(in the rows, 128 means zero)
Each path is a new rotation, seen through one point. The rows after it are directions, each followed by how far the rotation turns it, in degrees each step (0 if it stays put).
Each turn is a multiple of 5 degrees from 10 to 175, or 0.
Each row of a path follows its step; steps can be skipped.
path 1
step 0: [140 125 122 130 123 126 130 125 126 122 139 127 130 131 126 136 136 126
 132 137 122 141 130 121 128 124 129 131 128 122 134 126 135 136 132]
step 1: [122 131 127 134 125 135 126 128 121 129 131 130 134 122 134 126 132 132
 135 138 127 128 125 129 121 134 120 125 148 132 132 126 127 132 123]
step 2: [130 132 131 138 130 119 132 129 126 126 119 135 117 122 119 132 130 133
 134 128 125 133 127 135 135 127 137 129 135 132 133 140 125 128 124]
step 4: [128 129 134 130 121 137 133 128 122 127 122 127 133 118 128 126 123 118
 138 122 122 130 128 126 123 118 118 120 123 128 134 131 125 128 119]
step 5: [140 123 128 134 125 131 132 127 126 123 121 127 129 133 133 119 136 135
 136 131 131 133 119 123 125 126 139 134 122 132 139 132 132 124 130]
step 7: [121 135 128 126 118 130 133 121 129 126 123 134 124 125 126 129 128 137
 122 126 128 134 134 126 129 108 133 122 132 129 128 132 135 126 123]
step 8: [132 122 128 129 133 128 127 109 134 129 130 128 135 133 132 125 122 133
 125 129 123 138 130 131 127 133 133 120 126 138 136 131 123 133 130]
step 9: [132 119 130 128 120 131 121 129 132 131 122 119 132 118 132 137 134 129
 125 123 120 134 117 124 135 125 121 127 131 128 126 128 119 131 123]
step 10: [135 131 116 134 128 130 131 129 137 119 130 133 129 123 133 119 122 130
 127 133 132 128 117 127 129 116 133 136 131 131 123 131 125 126 120]
step 11: [126 124 131 123 138 123 128 125 126 127 131 130 122 134 132 126 118 130
 127 124 128 134 124 127 132 124 112 136 134 131 139 137 126 126 132]
step 13: [127 124 125 130 124 129 123 122 142 122 129 129 134 134 118 122 124 124
 127 117 130 126 127 134 124 129 135 133 123 128 139 126 121 122 119]
step 14: [119 120 133 125 126 133 133 128 130 135 133 127 134 134 126 128 130 131
 121 124 124 126 112 116 136 127 124 131 121 125 129 135 135 129 125]
[127 129 131 131 130 126 126 130 124 127 128 129 129 129 128 127 127 130
 125 130 134 130 129 128 130 127 127 129 129 128 126 130 128 128 126] -> 80
[125 128 130 127 129 128 130 127 125 128 126 129 131 128 128 131 128 127
 128 125 127 126 127 127 129 130 122 128 130 131 129 126 126 126 127] -> 145
path 2
step 0: [127 135 125 118 136 129 124 117 130 124 125 135 129 126 126 119 127 121
 128 127 125 126 123 132 130 138 131 121 134 126 124 127 127 130 137]
step 1: [132 122 129 129 126 125 122 135 132 118 121 136 140 122 132 127 130 136
 130 127 121 130 122 135 120 128 125 128 129 125 130 131 124 121 128]
step 2: [121 134 126 136 134 128 127 135 133 126 125 136 124 129 122 119 125 126
 133 129 115 132 131 127 128 127 130 129 130 127 118 128 138 133 124]
step 3: [123 122 123 130 129 130 118 130 137 138 123 128 132 131 130 136 124 132
 120 128 121 127 130 129 120 135 125 129 130 125 129 126 119 136 122]
step 4: [125 115 124 121 130 138 130 124 127 132 120 130 128 128 128 127 135 124
 130 123 122 132 128 122 130 118 139 131 126 132 122 130 132 132 128]
step 5: [131 130 127 132 136 134 124 120 122 131 127 131 131 120 124 124 131 126
 117 131 125 135 134 132 129 136 135 126 136 135 134 130 119 126 128]
step 6: [127 125 125 133 116 138 128 126 125 126 120 130 141 127 129 123 136 130
 132 129 127 133 131 125 123 129 126 123 129 121 134 128 137 124 127]
step 8: [126 129 113 117 126 133 120 126 131 133 126 128 138 121 129 125 125 130
 128 125 125 119 123 132 128 130 120 125 125 123 129 127 127 132 133]
step 9: [131 128 126 123 133 129 123 134 123 121 122 134 127 123 131 132 130 134
 132 121 117 133 121 121 133 129 131 134 130 133 119 129 129 119 127]
step 10: [119 134 134 122 131 131 122 130 129 132 129 129 131 124 126 116 125 132
 124 135 120 133 137 129 124 136 127 124 131 124 119 134 124 129 128]
step 12: [128 123 130 129 131 125 127 120 136 129 126 136 127 127 117 116 129 126
 130 124 120 131 125 130 125 124 136 129 130 131 128 132 124 141 132]
step 13: [128 124 116 134 135 135 120 129 129 123 122 134 136 122 130 133 130 123
 122 133 124 125 131 139 120 126 127 129 131 132 133 126 130 129 127]
[126 131 128 127 132 130 128 128 128 130 132 130 125 126 126 127 126 126
 129 133 128 129 129 131 129 127 128 128 130 129 129 129 127 129 128] -> 140
[129 132 129 131 126 129 124 131 126 127 129 128 128 128 127 127 130 131
 126 129 129 130 131 128 125 128 128 129 130 129 126 129 132 125 126] -> 90
[129 129 131 131 128 129 129 126 129 126 129 131 130 130 125 125 131 126
 127 129 130 129 124 130 127 127 127 126 127 124 129 127 127 126 128] -> 65
[124 128 126 129 129 129 130 128 125 126 127 130 128 127 131 130 129 126
 128 129 128 126 127 127 126 125 129 128 126 127 127 128 133 127 127] -> 155
path 3
step 0: [131 126 125 123 122 117 121 128 128 129 125 125 120 123 126 126 129 124
 124 113 124 122 129 125 114 136 129 129 127 129 117 127 126 119 131]
step 1: [131 139 139 124 128 125 127 131 134 125 133 127 122 125 124 130 126 130
 131 133 126 127 137 137 124 143 121 140 124 125 132 128 125 126 122]
step 2: [131 131 123 119 138 140 135 126 139 121 129 124 125 129 138 125 125 127
 128 127 127 134 125 123 128 138 132 124 131 118 134 130 131 120 126]
step 3: [131 122 129 130 125 123 126 117 137 144 121 123 118 128 136 118 126 132
 129 128 131 122 128 128 135 128 136 127 132 125 132 121 131 130 124]
step 4: [137 120 127 130 117 124 138 126 123 124 135 136 121 132 126 121 130 127
 120 126 133 123 126 130 131 126 121 137 137 126 132 126 121 119 127]
step 5: [138 137 133 139 129 137 137 128 129 122 129 128 126 126 118 120 131 118
 130 137 122 124 133 129 128 123 134 130 130 122 123 130 136 128 131]
step 6: [128 129 122 136 132 128 129 127 130 127 116 117 131 132 136 124 137 126
 116 128 126 136 125 131 122 122 131 132 119 127 122 129 130 121 118]
step 7: [128 127 127 126 123 128 120 126 116 141 125 128 118 122 129 127 129 124
 132 136 129 128 124 130 116 130 116 125 124 127 125 125 130 117 125]
step 10: [123 123 132 128 124 125 125 127 137 137 116 131 119 133 121 128 126 127
 113 127 126 123 129 136 128 137 125 133 120 125 136 133 126 131 127]
step 11: [138 131 128 121 112 136 128 125 133 124 135 129 121 124 130 132 129 122
 119 128 128 129 123 124 125 136 121 125 136 122 126 138 130 130 128]
step 12: [136 136 134 138 130 128 131 123 138 122 127 119 124 127 136 122 120 134
 131 128 131 120 127 124 125 134 131 133 127 127 114 126 131 133 132]
step 13: [134 125 125 130 130 123 126 122 133 121 120 128 121 133 133 125 130 130
 132 124 122 127 133 127 129 131 126 133 130 137 130 128 125 106 120]
[127 125 130 127 126 129 126 129 124 129 128 129 127 126 130 123 127 127
 128 128 126 128 128 128 128 130 129 131 127 131 130 132 126 129 126] -> 110
[126 131 129 127 126 126 130 128 126 126 129 129 126 129 129 126 127 130
 128 130 126 126 127 127 131 124 131 127 128 125 127 128 128 125 124] -> 35
[129 132 125 129 127 128 126 127 129 125 127 128 129 127 128 127 128 129
 127 130 128 126 129 127 125 125 126 129 127 133 125 130 129 126 129] -> 55
[131 127 127 131 129 131 130 126 126 130 128 128 130 127 128 125 129 127
 129 128 131 130 130 130 129 124 129 129 129 128 129 126 128 126 126] -> 35
path 4
step 0: [123 132 132 124 126 140 133 129 133 121 121 123 129 118 123 119 139 124
 132 131 132 134 130 127 129 135 121 134 138 130 129 135 125 128 128]
step 1: [118 128 131 136 125 137 125 127 138 119 116 127 123 123 123 127 137 124
 127 132 136 131 136 128 123 134 124 129 129 128 126 128 117 128 131]
step 2: [125 136 136 131 127 140 124 122 137 122 120 127 134 126 125 120 141 133
 124 132 131 130 127 128 121 134 124 125 131 129 126 122 126 123 131]
step 3: [119 134 131 135 127 134 120 121 132 122 117 130 126 129 131 121 131 137
 120 129 122 137 136 129 124 135 121 132 135 128 123 128 126 129 132]
step 4: [124 138 132 128 123 131 121 128 125 122 116 128 128 132 135 124 133 136
 118 132 131 129 126 126 126 130 120 125 135 142 124 125 122 126 130]
step 5: [125 141 125 130 132 130 127 119 127 124 116 129 126 127 132 129 131 130
 122 132 127 130 123 128 134 143 121 130 134 135 118 129 128 134 131]
step 6: [128 135 131 132 126 127 124 121 129 130 114 125 125 128 139 132 131 131
 125 141 137 128 128 121 131 136 126 134 135 136 127 129 126 131 121]
step 8: [125 134 126 137 116 127 124 121 128 121 124 124 121 122 135 131 139 128
 133 141 126 131 124 128 127 132 128 133 129 127 128 130 121 136 123]
step 9: [124 142 130 127 124 128 121 127 137 123 129 127 120 118 130 123 134 129
 128 135 130 130 116 127 120 134 133 134 132 130 129 128 120 129 121]
step 10: [125 131 124 126 124 132 112 124 133 124 129 123 118 121 134 123 139 130
 123 131 125 134 127 128 122 139 131 130 122 127 124 131 125 135 124]
step 11: [125 131 133 120 123 130 122 128 130 123 130 127 115 119 135 120 133 134
 118 144 128 132 126 130 123 134 129 128 125 133 127 127 130 123 128]
step 13: [126 129 139 123 122 134 127 124 122 124 131 123 120 129 135 121 133 131
 122 137 132 129 126 117 135 139 130 132 129 129 125 136 125 124 133]
[129 125 131 126 129 133 127 129 125 129 128 128 124 126 128 126 127 123
 129 128 126 130 127 127 128 128 127 129 126 126 129 126 126 126 128] -> 25
[128 126 129 130 123 130 126 129 126 128 127 127 128 131 132 129 130 127
 128 129 130 127 130 125 128 125 128 126 125 129 129 128 129 129 127] -> 160
[128 129 126 125 130 130 126 130 127 128 127 129 126 126 131 128 126 128
 125 127 127 128 128 129 128 127 126 127 127 132 127 129 133 130 127] -> 55
path 5
step 1: [131 121 140 121 119 126 128 128 138 129 121 126 129 130 122 127 126 125
 130 123 125 126 125 129 133 133 125 139 129 130 127 137 125 124 131]
step 2: [123 124 137 131 125 125 130 128 132 117 128 134 131 130 131 129 131 124
 132 124 119 127 121 127 139 134 131 125 132 123 122 119 130 127 132]
step 3: [129 128 130 125 130 128 138 124 136 120 125 125 128 125 126 123 131 131
 145 128 134 125 121 122 125 131 131 121 126 122 127 129 125 128 132]
step 4: [136 135 133 127 128 126 131 129 125 121 115 118 125 133 130 132 129 132
 136 132 125 126 126 124 137 134 126 135 125 131 130 131 127 124 127]
step 5: [136 119 136 131 123 122 127 132 126 118 124 132 134 129 125 125 135 128
 126 125 125 128 129 118 127 135 121 130 125 124 129 123 124 123 125]
step 7: [124 129 130 134 129 127 134 136 120 122 125 121 131 126 130 133 124 135
 139 127 120 127 118 124 131 123 130 126 131 124 130 120 126 124 132]
step 8: [127 126 131 126 124 127 128 130 131 120 119 122 134 129 116 126 127 135
 136 129 131 128 128 127 121 125 119 130 127 120 130 132 125 121 122]
step 9: [130 128 136 133 123 121 122 125 127 129 121 131 132 132 125 130 126 134
 128 129 119 119 126 137 138 133 122 129 123 126 122 130 124 122 127]
step 10: [128 121 132 129 127 128 134 130 121 123 130 136 130 127 124 121 129 131
 130 126 118 120 127 125 126 126 132 121 130 118 121 127 117 125 133]
step 11: [118 136 136 123 127 128 133 124 126 124 124 118 130 127 128 123 126 129
 135 136 124 120 127 122 127 122 128 123 128 127 125 137 125 127 128]
step 12: [129 126 129 134 134 126 129 128 115 122 126 122 131 130 132 127 131 137
 131 137 126 124 126 126 135 131 116 126 127 122 127 127 132 122 121]
step 14: [122 131 137 129 122 126 128 129 121 127 125 125 132 119 136 130 123 131
 122 124 118 117 130 130 131 125 125 129 130 130 124 127 123 133 133]
[129 123 127 128 129 123 128 126 128 129 125 128 126 130 125 128 128 127
 125 126 127 128 129 129 129 129 125 130 128 130 128 128 127 129 126] -> 90
[122 127 129 128 129 129 129 130 128 132 129 127 131 128 127 126 130 125
 126 126 127 127 127 125 130 130 131 127 128 128 128 128 126 129 129] -> 85
[128 127 128 129 131 127 128 132 125 126 130 132 128 127 127 124 129 131
 130 125 127 129 130 128 128 130 128 126 130 129 130 126 130 128 128] -> 145
path 6
step 0: [127 131 129 129 130 126 132 127 123 126 115 121 122 127 142 130 125 128
 122 128 121 117 125 126 120 133 121 125 127 132 122 137 127 140 122]
step 1: [128 132 131 128 130 122 137 119 122 121 120 122 123 134 143 126 126 130
 127 133 127 132 116 130 132 130 119 127 129 125 125 139 127 135 128]
step 3: [127 128 138 138 129 131 129 121 132 115 131 131 122 129 140 140 130 134
 124 122 120 125 128 129 130 126 134 138 124 132 128 135 127 133 128]
step 4: [124 125 135 138 136 128 125 128 131 116 130 133 128 135 136 133 120 129
 123 128 123 131 120 134 123 134 132 137 129 134 120 134 130 137 133]
step 7: [131 139 140 117 141 129 131 129 128 119 131 129 133 125 138 134 122 124
 127 126 130 124 127 131 122 122 126 127 133 132 128 133 123 138 125]
step 8: [125 134 136 122 130 127 127 124 124 118 134 128 135 135 142 131 113 127
 132 129 125 124 131 132 122 127 118 125 130 133 138 130 129 135 130]
step 9: [128 129 125 130 123 130 131 115 126 116 134 129 133 132 140 130 115 132
 130 129 122 128 128 135 122 131 125 124 131 125 136 126 116 130 127]
step 10: [131 127 127 129 129 136 140 125 128 115 136 124 128 129 140 128 119 134
 122 120 124 130 131 128 125 134 132 128 136 125 124 121 118 131 125]
step 11: [125 127 131 126 141 130 136 130 125 117 127 118 125 130 135 126 119 143
 121 122 125 124 136 126 121 138 129 132 130 127 127 126 128 132 128]
step 12: [127 126 127 129 141 132 131 121 127 121 120 117 126 128 126 129 119 138
 122 128 127 121 123 131 124 138 122 127 126 126 134 134 124 139 134]
step 13: [134 127 130 125 134 143 133 119 124 125 123 124 126 126 135 131 121 133
 124 133 131 128 120 127 138 134 122 127 128 126 131 132 122 143 132]
step 14: [131 127 138 121 129 137 139 125 123 126 126 134 124 126 144 137 125 135
 127 135 135 126 130 127 132 132 128 134 123 123 129 132 123 135 135]
[129 125 130 127 125 125 128 128 125 126 127 129 128 127 133 129 129 125
 129 127 130 128 127 130 129 125 127 127 129 125 132 126 129 128 128] -> 55
[129 128 131 126 128 130 130 129 130 129 130 129 126 126 129 131 131 131
 128 128 128 127 128 125 128 126 131 128 128 127 127 124 125 128 125] -> 95
[127 129 125 129 126 124 132 126 128 127 129 124 127 130 129 126 129 129
 129 126 126 128 130 126 127 128 126 126 129 130 127 128 127 128 125] -> 40
path 7
step 0: [119 133 118 129 133 126 129 126 128 128 128 120 123 137 127 125 120 134
 130 127 131 130 125 129 123 122 135 127 120 127 131 126 139 126 129]
step 1: [129 123 122 133 126 130 136 121 130 130 133 126 128 128 119 129 123 128
 127 133 137 127 126 127 134 127 132 131 123 136 126 122 127 139 136]
step 2: [122 130 128 135 124 122 127 126 136 132 120 124 125 124 127 127 127 130
 126 135 120 133 132 124 133 124 128 132 126 135 140 123 127 134 126]
step 3: [123 143 126 134 135 125 131 130 123 128 127 136 121 133 125 134 123 134
 131 130 124 129 130 133 131 132 137 130 124 126 128 127 129 135 126]
step 4: [135 130 123 133 127 138 131 132 125 125 132 128 125 127 126 131 131 128
 130 128 120 124 129 128 129 125 133 122 129 144 129 122 131 136 130]
step 5: [118 133 125 131 132 133 124 129 129 132 117 123 121 126 121 129 131 122
 130 133 128 127 127 127 115 119 129 130 127 134 130 125 125 129 126]
step 6: [123 135 132 130 127 128 133 127 132 127 130 129 125 135 119 137 126 134
 119 129 133 121 126 130 124 124 127 128 118 129 125 127 139 131 129]
step 8: [127 138 127 136 125 126 136 119 127 131 121 129 122 121 120 129 126 122
 130 136 130 135 134 129 127 129 125 128 121 127 129 123 122 130 132]
step 10: [125 131 124 133 134 132 126 131 118 136 129 128 128 130 135 130 121 123
 133 131 123 132 123 130 121 129 133 122 119 138 125 123 128 135 130]
step 12: [115 127 125 128 129 132 120 132 130 129 131 121 124 126 121 131 124 132
 127 132 129 121 123 129 132 124 129 133 116 127 137 126 132 132 130]
step 13: [122 131 129 137 129 125 128 127 128 125 125 129 133 130 127 132 118 131
 123 140 132 133 124 131 133 130 127 123 127 136 123 120 131 132 135]
step 14: [129 137 124 136 123 129 129 125 131 121 129 128 123 122 126 133 128 121
 128 136 120 133 130 127 139 120 131 136 126 131 128 127 127 130 121]
[129 127 126 131 129 129 129 125 125 129 131 127 125 129 128 126 131 124
 127 129 128 129 127 130 131 126 130 125 130 128 126 129 130 128 128] -> 110
[132 125 131 126 126 130 127 128 129 128 129 129 125 127 127 129 128 127
 127 126 126 127 124 129 131 127 128 130 126 130 131 127 128 128 127] -> 140
[128 126 129 131 126 128 128 129 129 127 124 128 126 129 128 125 128 129
 129 129 126 133 124 131 125 128 124 128 129 128 127 128 128 128 128] -> 130
[126 131 129 125 129 128 127 126 130 128 127 125 125 126 128 127 130 127
 125 126 128 129 128 128 128 130 124 128 129 127 130 131 127 132 126] -> 115
[130 126 125 129 126 129 128 128 132 126 131 129 130 128 128 130 133 130
 129 129 126 129 130 127 128 128 126 128 126 127 127 130 130 131 128] -> 145
[127 127 127 125 129 129 129 127 128 131 128 132 128 128 126 131 128 125
 130 131 129 128 125 130 127 130 128 128 126 125 127 129 126 132 130] -> 155
